Look-ups in named tables: a row name and a column name give one cell, copied from the table.

vurob.csv
,keroz,dute,nadodag,rof,posino,gat,tunade,bafofof,danal
benu,5235,48562,54882,25381,27350,53214,12469,38013,42435
fut,4566,66113,38730,16843,17496,56161,27133,4487,65267
dun,34463,67239,55609,56323,17111,30253,61361,31133,36817
sipi,39797,77963,3538,60018,18298,19309,47674,35482,35233
kod,31947,40250,31595,28013,51921,85987,32301,7923,24768
lal,40432,17826,67149,39654,20903,71764,45107,44520,47256
sevufa,48724,56721,1060,52179,16332,49070,22458,51132,17405
lis,10714,34497,35906,50952,58729,4963,22226,58969,36006
bovalo,30494,27526,40295,65200,66499,62620,41472,49839,29044

benu, gat -> 53214
kod, tunade -> 32301
sevufa, dute -> 56721
fut, gat -> 56161
lal, dute -> 17826
sipi, bafofof -> 35482
sipi, dute -> 77963
fut, rof -> 16843
lal, rof -> 39654
kod, gat -> 85987
lis, rof -> 50952
sipi, nadodag -> 3538
dun, keroz -> 34463
fut, keroz -> 4566
fut, dute -> 66113

Table fos
         kefusu  goromag  fesaki    doda   pirob  nurevi     mik     pek  zufuzok   dasas
vab       16.94    14.70   24.76   52.23   72.09   56.61    5.60  -46.80   -59.49  -27.10
gek       71.95    29.88  -26.03  -58.67  -52.77  -27.24   -0.79   17.15    31.76   39.21
bimi      18.25    25.11   15.09   -7.27  -30.81  -38.93  -23.15   17.35    65.29   89.45
nub      -24.33    13.90   49.51   52.03   30.57   15.22   22.79   35.25    24.25   -9.13
lineziv   -0.99   -49.38  -71.45  -35.10   31.63   70.48   49.31   -3.25   -34.24  -20.51
kome      27.47    46.74   49.78   26.05   -5.67  -15.05    6.82   35.91    38.98    5.30
beda      46.68    19.37    7.51   26.03   58.05   71.82   56.15   32.44    21.15   20.27
tulobar    0.68    19.03    3.56  -38.17  -73.61  -67.10  -19.17   33.86    52.40   27.20
tig      -30.98   -33.51  -22.37   -2.50   20.76   31.66   22.97   -1.86   -26.75  -33.43
rira      19.72    -1.58  -15.95  -11.23    9.05   28.13   35.61   32.08    23.72   14.24
fosid      1.57   -61.80  -90.14  -62.52   -4.41   35.07   29.37   -7.39   -35.09  -31.03
faro     -10.51    -4.93    9.48   42.30   73.81   73.23   36.16   -7.04   -26.77  -14.96
sebo     -23.17     3.78   24.97   19.15   -6.35  -21.79  -15.40    4.22    11.95    4.90

kome, pirob -> -5.67
gek, goromag -> 29.88
kome, kefusu -> 27.47
nub, kefusu -> -24.33
kome, mik -> 6.82
fosid, kefusu -> 1.57
bimi, nurevi -> -38.93
vab, nurevi -> 56.61
gek, mik -> -0.79
fosid, doda -> -62.52
vab, mik -> 5.60
bimi, doda -> -7.27
fosid, dasas -> -31.03
kome, fesaki -> 49.78
kome, dasas -> 5.30
rira, pirob -> 9.05
tig, fesaki -> -22.37
tulobar, kefusu -> 0.68
lineziv, goromag -> -49.38

zapefi
fields: buf, sav, supedu, numobik, fer, rukepo, gizoku, nunepif, dib
des: [35757, 34777, 19762, 36960, 36680, 34607, 35231, 92088, 46388]
liruma: [49009, 40715, 40923, 6791, 19280, 22847, 43391, 52506, 41917]
larir: [38659, 43160, 41394, 54522, 50896, 49299, 38652, 48296, 44638]
tapu: [40603, 43194, 42465, 47757, 46508, 45784, 39858, 46375, 44034]
sizemi: [46690, 39926, 37680, 15995, 24712, 27003, 43221, 56612, 42440]

fer of larir is 50896
fer of tapu is 46508
nunepif of sizemi is 56612
nunepif of tapu is 46375
supedu of sizemi is 37680
gizoku of larir is 38652
supedu of liruma is 40923
sav of larir is 43160
fer of liruma is 19280
gizoku of tapu is 39858
rukepo of tapu is 45784
numobik of tapu is 47757
rukepo of sizemi is 27003

kedi.csv
,meb,pibo
guf,2.98,8.10
seb,86.65,81.68
fut,71.19,66.57
femaz,84.60,79.38
dufo,57.77,59.62

guf, meb: 2.98
fut, pibo: 66.57
seb, meb: 86.65
guf, pibo: 8.10
dufo, pibo: 59.62
fut, meb: 71.19
femaz, meb: 84.60
dufo, meb: 57.77
femaz, pibo: 79.38
seb, pibo: 81.68

maleza:
|  | mel | miro | lekuzev | gulud | fiv | potado | fozadi | kedaf |
|---|---|---|---|---|---|---|---|---|
| komife | 118 | 127 | 199 | 186 | 181 | 158 | 83 | 111 |
| sog | 106 | 105 | 96 | 117 | 121 | 153 | 143 | 110 |
| lusekas | 120 | 135 | 180 | 175 | 173 | 157 | 74 | 110 |
| zek | 118 | 134 | 153 | 155 | 157 | 168 | 68 | 106 |
| nitanul | 126 | 146 | 238 | 214 | 207 | 160 | 42 | 111 |
| tofo | 114 | 121 | 147 | 151 | 151 | 160 | 99 | 109 |

potado of zek: 168
lekuzev of lusekas: 180
kedaf of komife: 111
gulud of sog: 117
mel of nitanul: 126
fiv of sog: 121
mel of lusekas: 120
miro of tofo: 121
mel of tofo: 114
mel of zek: 118
miro of zek: 134
mel of komife: 118
fiv of zek: 157
lekuzev of tofo: 147
potado of lusekas: 157
kedaf of tofo: 109
lekuzev of sog: 96

Table vab
,tudag,satole,tubade,gen,kug
gud,515,526,754,581,548
pidoka,520,151,295,247,237
der,569,590,766,629,608
kitedob,573,1,246,236,142

kitedob, tudag: 573
pidoka, gen: 247
der, satole: 590
gud, tubade: 754
kitedob, satole: 1
kitedob, tubade: 246
kitedob, kug: 142
gud, tudag: 515
kitedob, gen: 236
der, tudag: 569
Which row has the largest tudag? kitedob

ter =
,vavup,kovu
sira,9356,7014
rak,8637,8368
movuzak,8956,5321
vek,5231,5917
tupav,8522,7596
nufuze,7635,6400
tad,6116,1451
zuf,7141,7580
nifi,6160,7448
denum,8540,6013
sos,6433,1429
kiza,9539,4930
livubag,8974,9308

rak, vavup: 8637
livubag, vavup: 8974
denum, kovu: 6013
zuf, kovu: 7580
vek, vavup: 5231
tupav, vavup: 8522
tad, vavup: 6116
sira, kovu: 7014
movuzak, vavup: 8956
Row with the largest kovu: livubag

rara:
cols = vimonat, togi, bokofet, leti, purabev, gevubi, teb, vemeza, tafo, vike
bam: [56945, 57545, 60331, 36447, 60202, 57973, 61299, 27356, 55410, 55262]
vabel: [49393, 57781, 55765, 38403, 50269, 53764, 60682, 37158, 48397, 48306]
gisitip: [39834, 57548, 50508, 41264, 39303, 50497, 59663, 48896, 39794, 39483]
fifaz: [33464, 58857, 46393, 42667, 32715, 47983, 59748, 55848, 34073, 34507]
kem: [31408, 59294, 45001, 43077, 30235, 46795, 59776, 58274, 32172, 32849]
fufi: [42846, 58755, 51667, 39957, 43166, 51111, 60573, 44603, 42492, 42937]
nin: [13670, 59098, 35312, 48416, 11039, 41752, 58028, 79368, 16364, 16795]
kuz: [28543, 59143, 43521, 44004, 27298, 46237, 59436, 61635, 29651, 30220]
lodude: [45998, 60382, 52353, 38209, 45044, 49240, 61668, 41131, 44969, 46388]

bam, purabev: 60202
lodude, purabev: 45044
lodude, leti: 38209
nin, bokofet: 35312
fufi, vike: 42937
vabel, leti: 38403
kuz, leti: 44004
fufi, vimonat: 42846

